The rows of X fall into a few groups, and each row is roughly a mix of its group's hidden directions.
X (75 x 10):
[[-35 -15 -12  -8   2   4 -10  -5  -4  -3]
 [  9  -7  28 -14  11   9  17  15  -2  -4]
 [-14 -17  17  -9  -6  -4   3  27   9 -10]
 [-28 -11 -15 -13   7  13 -15 -11   0  -1]
 [ -4   4 -29  -5 -11  -2  -4  11  -6  26]
 [  3   2  -4  21 -15   8 -15 -21  20  -6]
 [  7  -7   3   2 -20 -12   4 -34   0   3]
 [ -7   4 -29  -3  -5   2 -17 -24  -1   7]
 [-31 -13 -15  -8   4   9 -14 -10  -5  -1]
 [-20 -10   5   5  12   0  -3 -27  -7 -18]
 [ -1  -1  26 -13  20   9  16  16  -4  -2]
 [ -3  20 -28   6 -12  20  -3   5  -6   5]
 [-10   3 -19  -8 -17  21  -1 -10 -12  19]
 [-12  -4   9 -23  15  -9  13   2 -23   9]
 [ 18   2  -6  26  -7 -14  -6 -18  14  -5]
 [  4  17 -24  12 -20  19  -4   6  -2   4]
 [  5  20 -15  19  -6 -10  11 -17 -14   9]
 [-19   7 -13  10   5   7  -5 -30 -11  -5]
 [ -9 -23   0 -13 -12  12  13 -14 -11  18]
 [-13  -1   9 -21  17   7  -1  27  -9  -2]
 [ 24  -7  24  -6  12   1   6   9  11 -15]
 [-16  -3  -9 -12   2  29 -22  -2   5  -2]
 [ 20  14 -16  18 -21   2  -2   2  13  -9]
 [  1  26  -2 -13 -25   9  -2   7   0 -15]
 [-17  -4  11 -18  19  11  -5  24  -5  -2]
 [  4  -6  26 -22  -5 -17  -8  -1   1 -15]
 [ 10  12  27   6   3   8  10  -3  12 -22]
 [-26 -18  -6   9   2 -15  -2 -13 -17  -4]
 [-15  23 -23  21  -4   2  -8   6  -1   2]
 [-30 -16  -9   6   0   1 -14 -11 -15  -4]
 [  6   6 -11   4  -1 -16  21 -20 -18  14]
 [-16 -24   9   9   5  -1 -16 -11 -15 -13]
 [ 16  15 -12  17 -13 -13   8   5 -13  18]
 [ 29  16   7  13  -3 -15  17   0  -3   4]
 [  2  -5  -2  10 -15  -7   3 -37   2   7]
 [  8 -12  21  -4 -10  -7 -19  -3  18 -17]
 [-15  14 -28  16 -10  -2 -14  -9  -1   6]
 [-10   3 -23  -9 -17  18  -1  -9 -14  16]
 [ -1  -6  13 -12  11  -5  21  24 -16  -7]
 [-11  -4  18 -18  17   4 -11  23   1 -10]
 [ 15  -9  28  -7   8  -1  15  17   2 -11]
 [ 31  12  14   6  -4  -9  14  12   6   2]
 [ -7  -5  10   1   0  18 -23  14  20 -14]
 [  0   8   2  -1   6  12 -14  33  12 -14]
 [-26  12   2  -5  -4  25  -3  -1  11 -16]
 [ 16   3  -7  26 -10  -8  -6 -19  16  -4]
 [ -2   1  11 -12  19  -2  -7  32   0 -10]
 [ 12   5 -16  22 -22   4   0 -18  11   1]
 [ 20  23 -15   3 -11  12  -3   7   0  19]
 [-21 -28  13 -12   8  -5  -4   5   5 -14]
 [  0   1   1   0 -25  -3   1 -35   0   2]
 [ 21  -8  18 -17  -2  23  12   6   0  -1]
 [ 26  11  22   9  -4  -6  14  11   7  -7]
 [ 17  13 -13  13 -14 -12   7  12 -10  21]
 [  1  18   0 -14   4   4  -1  33  -5 -13]
 [  7  -6  -9  -1 -14  10 -17 -29  11   9]
 [  6 -24  18 -11   7 -20  -3 -17   6  -2]
 [-13  -8   8 -10  15  19 -13 -18   8 -18]
 [ 17   0  15   0  18 -12   5  16   9 -22]
 [-22  -3 -14   9   6  -1  -6 -28 -15  -4]
 [-12  21  -5  24  10 -12  -1  19   3  -9]
 [ 21   9  -3  10 -26  -8  -5  -8  14 -14]
 [-19  18 -30  -1   8   1  -3   3 -14   1]
 [-20  -4   4 -22  13  13   6  16 -15   8]
 [ 27   1 -11 -12 -14  25   2   1   0  -5]
 [-22 -16  13  -7  -8  -4  10  -6 -14  21]
 [  7  -6  34   0   5   4  16  18   3  -2]
 [ 20  16  -3  16  -8  11   3  22   8 -13]
 [ 19   6 -15  10   1 -20   9 -12 -13  18]
 [-16  -7  -9  -3 -17  -9   3  31  -1  11]
 [ 13  -8   1 -20 -14  26  12   3 -11   7]
 [  6 -15  10  -1 -10 -19   4 -31  -3   5]
 [-15  16  19   7  28   4   1   8   8  -1]
 [  8   9  -8  -4   4 -21  23  -7 -22  11]
 [ 15  -3  29  -6  11  10  12  15   6  -7]]
Here is one row of each group, with its name. Which group are the others in?
[ 7 -3 28  3  2  2 18 25 -1 -4] -> (35)
[ 16   1   5  14  -3 -29  19   2  -9   5] -> (127)
[  3  -2 -11  12  -9  -6  13 -31  -7  15] -> (52)

[ -4   0 -24  -6 -19  15  -8 -18  -7  15] -> (35)
[  9 -13  23  -5   9 -18  14  17  -2 -13] -> (35)
[-13   4   1 -13  16  -2  18  22 -20  -3] -> (35)
[ 16   7 -23   2   3 -14   4 -13 -10  22] -> (127)
[ 15  15 -14  22 -10  -4  -5  15   9 -15] -> (35)
[ 10  18 -19 -13  -8  10   1  15  11  20] -> (127)
[ 12   7   1   7  -9   8 -16  21  20 -19] -> (52)
[ 25  10  22   8  -1 -10  17   7   7  -8] -> (127)
[  4  -4  -6  10 -24   2   2 -32   5   5] -> (52)
